In the rows, 128 means zero.
A single turn carries every row of the set below to another of its rows. Some are shown first; where does it send the rows asked next?
J_593: [ 84 119 115 120 128 140 139 102 114 105 108 143 169 115 127 122 109 158
 115 109 100 144 141 113 139 106 138 121 110 122 134 175 157 155  87 137
  99 113 140 102  96 117 103]
J_884: [112 123 126 139 114 140 119  93 124 111 127 137 150  97 152 122 127 167
 133 116 132 161 135 141 126  70 107 106 121 163 167 178 175 139  97 137
 113 105 141 133 112 155 104]
J_258: [131 130 122 126 144 139 115 117 114 127 112 109 153 106 134 103 134 139
 160 108 137 140 123 126 167 108  94 157 114 146 124 195 128 154  96 149
  98 134 114 147 133 121 104]
J_521: [114 139 127 148 137 147 143 132 117 127 113 154 159 107 134 139 136 161
 118 111  91 136 142 133 160  87 124 126 109 175 157 151 140 109  98 125
 125 133 140 136 100 157 136]
J_214: [129 119 118 110 161 138 113 147 151  69 131 129 137 108 146 179 146 157
 144 111 138 162 101 157 126 115  98 110 144 165 128 154 157 136 113 124
  95 138 113 119 127 159  95]
J_630: [ 87 106 113 122 107 130 133 113 118  96 130 164 118 124 129 151 119 174
 142 109 113 147 113 139 124 125  88 114 103 136 150 162 145 144 114 134
 107 112 123 107 107 156  74]
J_28: [141 122 130 125 172 129 131 156 125  93 135 145 145 122 130 163 148 138
 130 122 150 145 118 155 149 125  88  97 143 172 160 151 157 123 132 121
  94 135 109 123 139 141 103]
J_705: [104 120 110 102 138 137 105 127 158  61 127 129 129 103 148 163 136 167
 150 110 118 162 106 154 110 107 121 124 141 153 121 160 150 147  98 130
  94 131 128 123 117 161  89]
J_636: [131 140 130 131 157 146 139 127 122 112 109 121 162 119 131 125 144 162
 133  95 103 137 154 137 164  92 143 123 126 185 152 151 130 112 108 124
 125 138 152 138 108 146 144]
J_637: [112 115 124 106 142 109 130  96 115 117 124 128 150 148 109 135 128 157
 108 111 132 141 163 124 162 127  97  95 113 147 117 181 147 172 110 123
  89 125 105 124  87 125  83]
J_769: [117 105 128 143 143 154  82 155 142 114 116 129 134 106 115 144 128 164
 157 124 124 146 146 113 162 134 114 130 118 121 115 178 136 144 115 150
  82 134 135  92 135 142 108]
J_107: [138 114 105 138 146 155  93 133 128 108 130 106 134 113 143 119 125 161
 143 127 117  96 111 143 157 130  92 124 103 148 161 145 140 135 126 138
  92 110 122 131 113 151 127]
J_49: [132 133 136 115 169 139 126 118 126  90 103  85 160 124 134 125 143 157
 136  78 132 152 151 133 154 115 144 110 142 174 140 162 128 131 127 128
 121 125 149 145 122 119 123]
J_514: [ 97 129 119 104 159 115 132 120 116 116 127 141 146 129 109 139 135 160
 105 109 127 131 158 130 171 151 110 100 129 142 110 183 121 164 121 136
  82 146 103 137  90 125  90]
J_169: [ 82 142 116 105 179 141 126 143 111 101 137 155 147 104 119 141 146 164
 123  95 111 139 141 133 159 156 127 105 134 142 120 171 107 147 126 155
  82 154 123 136 115 140 108]

J_514 goes to J_636
J_169 goes to J_49
Now these:
J_258 goes to J_107
J_884 goes to J_630
J_705 goes to J_637

A single turn carries every row of the set below to another of its rows. Some are shown first; where does it send the rows asked next?
J_467: [116 136 126 152 129 151 116 156 160 124  97 122 113 155 103 118 153 117
 152 152 109 131 131  98 117 103 109 147 140 140 138 123]
J_215: [149 131 131 138 169 144 122 111 139 133 152 125 128 131 118 132 133 180
 114 117 113 162 120 117 112 136 115 117 163 144 149 116]
J_829: [130 130 111 136 130 133 120 150 148 130 138 147 120 174  74 135 147 134
 162 150 108 123 136 102 101 116 113 123 161 149 131 126]
J_738: [125 139  98 163 143 145 125 166 136 164 113 124 135 123 134 143 138 140
 156 111 148 143 106 135 106 112 116 111 115 145 146 133]
J_392: [123 155  85 130 162 142 133 126 144 118 119 144 112 181 130 166 134 133
 115 136 105  88 138 140 126 105 136 125 139 141 144 125]
J_516: [153 138 121 136 155 146 112  97 145 128 107 119 125 143 119 137 145 171
 103 138 111 159 108 106 125 127 121 134 181 136 146 105]
J_975: [128 145 122 166 155 135 111 140 136 130 160 139 116 159 135 118 148 143
 104 138 124  94 135 128 110  99 167 133 160 145 153 113]
J_918: [137 118  90 125 152 128 121 108 139 134 145 137 126 134 128 172 141 117
 122 136 134 125 133 137 119 127 139 124  92 145 166 133]
J_309: [140 135 131 165 173 152 114 112 144 126 132 122 117 130 139 122 126 166
 104 117 116 159 118 114 117 128 100 125 167 142 149 117]
J_560: [136 113 104 168 130 136 104 145 144 136 133 147 112 147 104 106 137 110
 169 139 117 137 125 107 108 122  85 127 141 140 147 131]
J_815: [116 152  79 169 133 146 113 154 137 137  76 127 119 133 143 141 148 131
 143 134 137 134  89 139 109 107 113 113 152 133 149 124]
J_227: [154 145  80 155 157 129 103 145 130 144 142 136 112 177 136 134 150 118
 103 130 107 104 117 153 119 114 113 113 128 136 157 128]
J_522: [147 132  65 130 134 123  87 115 136 121 111 126 128 146 131 158 161 123
 130 132 107 110 118 145 126 143 119 106 120 133 164 114]
J_903: [117 134 113 135 148 140 122 129 139 128 114 120 132 151 159 158 130 120
 126 120 117 108 138 138 137  94 130 143  99 127 158 113]
J_836: [119 107 106 132 108 134 112 118 146 111 112 145 123 142  96 135 152 111
 163 162 119 137 114 100 104 117 111 136 152 127 149 117]
J_462: [163 119  85 151 138 126  98  98 138 146 144 147 130 135 111 129 161 141
 123 143 136 106 126 111 120 144 166 123 142 153 155 116]
J_531: [115 140  94 153 148 137 144 157 124 152 144 154 126 146 127 155 126 142
 145 127 148 133 101 145  87  94 126 106 151 139 145 134]
J_439: [135 112 117 151 135 138 108 113 133 134 149 134 139 110 149 113 142 142
 145 113 130 107 132 120 125 126 155 135 118 131 165 104]
J_544: [103 112 131 144 135 146 136 146 151 116 149 140 117 133  99 130 148 117
 147 147 124 134 129 103  87 113 109 130 129 143 144 139]
J_275: [151 138 124 150 164 149 107 103 146 128 109 119 116 128 135 124 125 165
 124 128 114 171 120 113 137 126 115 139 164 137 156 107]
J_101: [140 146  91 177 143 136  78 130 145 124 116 126 123 144 135 111 161 146
 123 124 112  85 132 121 123 139 142 114 161 149 147 107]
J_530: [125 143  81 133 133 132 131 143 135 148 115 137 135 143 100 176 161 147
 135 146 149 138  94 131  88 117 143 103 150 148 140 131]
J_468: [141 132 130 131 160 138 119  97 138 123 140 131 128 146 118 149 127 176
 113 133 118 162 120 114 114 120 127 129 185 138 149 105]
J_248: [116 141 110 145 149 149 125 103 150 107 117 146 111 127 140 130 136 144
 135 144 125  97 141 117 131 112 179 147 147 140 158 109]
J_539: [122 149  80 135 129 142 132 133 139 146  78 141 130 146 121 168 132 145
 166 141 143 136 104 128 121 100 143 127 151 136 142 116]

J_101 goes to J_439
J_530 goes to J_539
Now these:
J_836 goes to J_467
J_392 goes to J_522
J_275 goes to J_309

A single turn carries every row of the set below to another of its rows. Some are shown first; where does it send the rows asked next?
J_694: [152 135 139 118 153 114 158 121 108 131 106 119 147 134 132 141 121 128
 127 129]
J_933: [111 134 103 139 102 154 115 110 122 124 113 155 119 120 130 119 108 148
 137 151]
J_820: [125 147 142 130  98 155 114 158 144 139 125 134 102 125 128 113 150 145
 128 121]
J_849: [140 140 131 115  98 144 107 159 151 135 136 137 125 147 132 129 118 134
 113 114]
J_138: [110 107  99 139 134 121 137 125 126 150 139 106 120 141 142 140 119 135
 129 164]
J_842: [117 120 139 103 129 136 125 152 140 124  91 119  98 130  91 113 118 120
 143 108]
J_438: [119 135  99 137 111 156 114 117 127 119 110 157 128 120 134 118 107 152
 134 157]
J_660: [134 107 118 139 141 137 148 123 135 120  98  86 116 148 141 113 156 124
 135 115]
J_684: [144 130 120 141 114 137 167 116 140 102 106 109 101 129 124 112 153 124
 127 119]
J_22: [112 118 140 138 142 138 143 151 162 130 128 142 108 136 125  98 116 110
 153 108]
J_481: [156 144 132 122 150 121 157 127 109 124 106 116 144 131 132 150 115 125
 124 129]
J_46: [142  94 123 116 134 115 148 120 120 146  80 136 132 124 114 131 151 134
 135 145]
J_847: [117 111 139 144 146 136 142 145 167 135 128 145 113 141 130 108 123 108
 150 106]
J_978: [128 130  96 127 116 114 116 149 129 147 117 104 139 124 143 137 117 125
 123 168]
J_2: [128 116  98 116 151 163 104 153 143 132 111 144 120 121 113 138 126 143
 132 160]

J_46 goes to J_842
J_481 goes to J_847
Now these:
J_694 goes to J_22
J_978 goes to J_660
J_684 goes to J_849

A single turn carries every row of the set below to another of its rows. Some are shown first; where does it send the rows asked next?
J_925: [146 141 156 163 172 156 131 126  96 126  87 156 121 118 150 113 148 141
 112]
J_219: [127 141 150 179 160 149 154 121 110 140 110 152 164 122 122 134 154 130
 107]
J_480: [141 130 121 190 137 153 121  95 112 131 114 160 169 116 155  90 127 159
 105]
J_998: [144 162 119 187 130 145 116 150 123 142 122 138 170 125 130 109 125 159
  99]
J_892: [109 155 149 179 143 160 135 105  93 131 132 119 172 138 138 116 120 161
 112]
J_870: [146 113 141 174 178 163  96 138 110  99 104 118 160 140 128 117 109 167
 100]
J_68: [141 145 145 170 134 146 137 133 110 137 105 125 151 126 158 113 175 140
 114]
J_465: [130  85 115 188 137 124 109 120 120 117 147 153 158 134 134 121 111 149
 123]
J_944: [120  96 141 172 137 149 163 109 109 134 123 142 121 138 136 113 128 142
 133]
J_981: [127 127 116 205 138 127 139 144 103 141 115 153 127 151 131 102 135 127
 121]
J_644: [ 77 121 125 175 145 136 122 132 114 112 118 147 162 137 144 132 121 141
 109]
J_326: [121 131 136 173 120 127 115 110 125 144 104 131 154 158 132  96 141 142
 135]
J_251: [154 121 129 136 157 162 126 113 109 118 121 161 153 132 127 101 146 154
 135]
J_779: [150 139 130 170 142 148 124  85 111 131 124 139 154 111 124 155 106 157
 115]
J_157: [148 143 135 160 143 142  97 120 102 129  82 116 121 130 138 105  99 152
 114]
J_868: [150 140 165 177 155 138 146 139 103 132 127 159 148 118 170 116 110 153
  95]
J_993: [172 142 141 156 136 137 104 119 103 125 131 137 138 124 127 102 148 175
 122]
J_364: [165 125 128 190 130 135 130 131  93 134 121 111 132 145 170 126 102 132
 122]
J_772: [149 130 110 184 152 143 112  97 105 114 120 157 139 114 174 134 124 133
 131]
J_797: [140 104 144 182 140 149 128 111 105  88 109 151 117 122 157 137 101 134
 116]
J_984: [154 136 155 197 113 147 134 141  89 132 104 144 128 143 121 109 131 157
 109]
J_311: [157 124 146 171 148 145 119 161  99 113 123 144 135 146 141 120 127  97
 126]
J_693: [121 117 128 160 149 155  95 121 105  95 131 131 136 127 117  88 103 136
 115]
J_478: [156 133 156 187 139 162 107 154 107 126 133 145 148 124 156  84 129 131
 123]
J_907: [157 136 110 187 163 150 112 148 109 128 151 152 161 119 124 136 126 143
  97]
J_709: [128  96 132 198 148 126 119 119 128 110 145 144 160 128 137 117  91 141
 120]
J_160: [154 117 120 179 136 145 118 132 109 124  89 143 128 147  90 111 127 142
 113]
J_582: [135 137 129 157 129 153  92 144 103 112 127 122 117 162 146 117 144 152
 120]
J_561: [120 103 138 153 161 156  99 113 124 105 112 119 164 135 147 146 139 156
 119]
J_757: [135 106 135 165 157 129 127 130 132 120  97 147 122 114 125 143 110 170
  95]
J_945: [142 108 149 171 133 135 133 106 107  88 103 155 142 120 157 131 109 120
 117]
J_406: [189 134 126 177 143 145 121 107 113 118 118 150 156 139 128 104 105 150
 130]
J_800: [143 124 141 173 166 119 133 146 111 142  80 146 147 134 157 140 102 146
 112]
J_276: [133 104 147 147 158 169 111 130 130 101 127 126 160 139 148 148 129 157
 120]
J_32: [ 81 124 143 180 138 143 110 132 114 114 115 146 147 137 126 143 130 132
 112]
J_367: [163 136 161 194 153 147 109 145 110 121 126 111 128 137 132 136 123 158
  84]
J_74: [130 114 134 155 173 144 105 139  98 139 121 139 137 105 170 141 132 132
 109]
J_596: [149 137 131 175 165 146 134 147 112 145 121 129 162 154 117 138 138 179
 103]
J_63: [125 126 127 202 143 123 131  95 124 128 141 130 145 146 113 128 125 152
 137]
J_936: [126 111 140 155 160 164 125 124 105 146 105 116 143 141 151  93 132 179
 122]
J_332: [130 109 130 176 141 140 127 155 101 129 104 110 168 156 128 139 102 137
  98]
J_170: [135 107 143 154 154 124 120 124 124 122 100 139 120 132 129 155 109 172
 116]
J_715: [124 139 129 200 157 131 112 121  93 142 157 129 132 113 155 110 119 144
 109]
J_472: [ 95 126 146 165 158 156 132 137  96  97 129 138 127 157 136 109 135 151
 126]
J_470: [135 154 137 175 160 159  93 132 100 103 142 131 161 141 138 109 145 121
 122]

J_644 goes to J_561
J_870 goes to J_800
J_715 goes to J_892
Now these:
J_276 goes to J_757
J_944 goes to J_693
J_984 goes to J_478
J_219 goes to J_251
J_596 goes to J_925
J_326 goes to J_582

A single turn carries every row of the set below to another of its rows. Some are shown first; where does it send the rows asked next?
J_643: [131 113 131 141 102 151 128 164 136 123 136 121 116]
J_603: [131  94 139 114 110 114 130 106 133 126 161 129 150]
J_473: [ 96  89 152 145 118 109 126 134 135 128 108 114 148]
J_880: [130 138 127 112 162 121 148 137 146 120 119 127 140]
J_742: [106  86 128 165 124 118 128 118 119 114 132 109 150]
J_711: [126  95 148 108 106 111 129 110 138 130 151 133 149]
J_894: [129 131 126 116 165 122 146 126 145 107 119 123 135]
J_956: [122 147 135 111 150 112 135 127 120 135 102 137 129]
J_427: [122 142 123 126 152 113 128 105 107 119 108 134 121]
J_109: [126 100 143 146  96 134 114 154 141 140 129 135 119]
J_91: [125 136 143 114 146 122 134 131 110 158 101 137 143]
J_506: [125 117 139 139  97 144 122 162 127 133 125 126 111]
J_15: [126  98 139 118 105 112 124 100 121 129 154 133 145]
J_106: [132 134 110 131 164 125 138 107 121 105 128 123 132]
J_699: [123  97 149 111 101 108 124 105 127 134 148 135 144]
J_848: [126 104 135 155  95 134 107 142 122 140 134 136 113]
J_114: [134 127 135 114 160 132 149 144 141 140 118 127 156]
J_31: [132  97 133 152 104 138 119 155 148 130 143 131 123]
J_587: [131 115 123 151 102 151 122 155 121 121 143 122 113]
J_460: [120 137 137 111 154 112 136 124 130 123  98 132 127]
J_154: [ 98  95 139 159 115 108 120 116 110 130 113 115 142]
J_273: [133 100 126 161  99 140 113 141 129 130 147 130 120]
J_235: [105  85 140 153 127 119 136 131 141 116 127 107 153]
J_132: [134 137 107 129 164 126 142 118 125 114 136 124 139]
J_284: [131 133 116 134 148 128 131 112  89 146 125 133 143]
J_562: [129 149 115 126 150 117 130 109  99 128 118 133 128]
J_356: [140 124 112 134 163 140 146 126 118 131 142 125 153]
J_538: [127 121 129 147  97 146 117 153 115 130 130 124 108]

J_956 goes to J_562
J_284 goes to J_356
J_699 goes to J_15
Now these:
J_31 goes to J_109
J_538 goes to J_587
J_473 goes to J_154
J_106 goes to J_894

A single turn carries every row of the set below to another of its rows. Some are shown first; where does it send the rows asked next?
J_929: [112 131 165 167 129 165 141 121 123 131 103 119 126 131  94 136 105]
J_991: [118 124 144 152 144 154 142 103 160  96 103 103 124  95  95  98 127]
J_347: [101 126 151 133 119 153 153 125 154 146 120 107 138 109 120 123 166]
J_221: [111 110 144 142 132 149 157 127 111 131  83 141 117 114 116 153  98]
J_461: [119 116 129 122 136 132 148 168 118 137 128 124 134 103  92 122 132]
J_613: [103 110 144 139 131 150 157 138 107 134  83 136 122 114 115 154 104]
J_728: [119 118 128 133 132 131 151 168 115 137 138 130 126 103  94 118 130]
J_402: [125 127 134 148 147 149 131  99 153  97 115 113 116  91 104  95 128]
J_659: [ 90 117 119 139 111 125 126 134 147 100 120 148 122 101 130 127 105]
J_704: [119 118 129 168 134 145 132 146 154 123 150  79 120 106 122 134 122]
J_374: [ 98  84 141 151 116 152  92 133 141 123 116 116 124 108 101 143 130]
J_641: [114 120 127 170 131 147 147 145 144 127 149  78 118 105 127 139 123]
J_948: [104  95 113 144 145 134 145 151 135 130 121  92 124  79 148 138 105]
J_606: [ 88  95 142 153 116 138 138 118 112 141 104 123 125 122 129  94 135]
J_110: [117 130 138 150 144 157 133  99 160 100 114 114 124 102 101  90 129]
J_492: [113 113 131 170 142 157 143 144 161 126 149  80 119 106 122 133 119]
J_922: [118 122 132 116 136 126 154 159 116 135 135 127 126  97  99 117 134]
J_87: [123 116 128 172 134 147 143 150 151 122 145  79 126 108 121 143 118]
J_600: [120 128 133 153 146 154 129 100 160 102 109 106 126  91 109  93 125]
J_237: [109 131 168 160 124 161 138 116 120 124 107 122 131 133  99 145 107]
J_430: [107 121 148 136 136 150 156 129 109 128  87 139 132 113 112 155 104]
J_29: [ 92 119 117 143 110 130 121 144 157 102 116 141 126  94 134 123 109]
J_188: [109 136 165 170 136 152 131 124 130 133 102 111 128 130  98 148 106]
J_739: [114 134 161 167 124 153 145 115 120 127 101 109 126 132  92 141 110]
J_911: [108 124 147 134 121 154 149 135 160 148 119 112 140  98 124 117 168]
J_156: [123  98 132 121 151 151 150 104 143 112 100 127 115  81 127 101 132]
J_459: [105  97 117 153 134 141 145 149 134 133 128  99 111  86 153 152 112]
J_791: [108 133 162 169 123 157 136 126 121 125 108 115 125 134  90 140 110]
J_841: [116 103 138 123 152 151 149 115 143 118  91 134 113  82 129  97 113]
J_268: [ 91 134 108 163 136 140 148 130 148 119 103 144 111 106  87 135 141]
J_873: [104 123 146 134 116 156 153 139 160 143 118 105 143 110 125 113 162]
J_609: [120 102 127 124 152 156 158 113 148 115  95 129 120  83 132  97 124]
J_611: [115  87 116 141 137 141 149 147 134 133 125  95 122  89 147 151 109]
J_703: [114  94 122 147 138 140 139 154 134 139 124  96 118  85 152 148 109]
J_896: [ 98 111 117 144 108 126 120 139 153  94 121 142 132  96 131 120 111]
J_487: [114 104 127 119 150 151 150 109 144 116  89 135 120  84 131 103 125]
J_813: [ 93 136 106 161 141 133 143 135 145 121 101 137 108 108  84 129 140]
J_229: [ 89  85 138 151 120 139 140 120 117 141 101 122 118 125 127  97 139]
J_529: [ 90 141 108 159 138 135 145 134 148 121 114 133 103 103  85 140 141]
J_180: [108 114 144 141 135 148 159 132 108 123  77 135 130 112 109 151 102]
J_411: [107 103 148 141 138 143 164 138 115 128  89 136 131 120 117 152  97]
J_807: [112  91 116 140 139 136 143 155 140 131 125 100 116  85 151 146 116]
J_749: [121 122 127 166 136 148 133 141 151 131 150  81 118 103 119 140 114]
J_680: [ 87  84 142 147 113 133 141 119 111 137 111 116 119 121 131 101 134]
J_5: [122 124 137 148 135 162 138  95 163  99 116 109 120  96 105  95 122]
J_279: [ 95  83 138 156 115 150 100 130 138 126 113 112 124 103 103 149 138]
J_839: [ 97  84 144 150 116 150  99 120 147 117 119 116 118 104 102 146 136]
J_669: [120 111 126 119 147 151 153 108 143 116  92 125 120  73 131 100 118]

J_459 goes to J_237
J_188 goes to J_841
Now these:
J_813 goes to J_29
J_839 goes to J_680
J_739 goes to J_669
J_791 goes to J_487
J_268 goes to J_896
J_180 goes to J_600

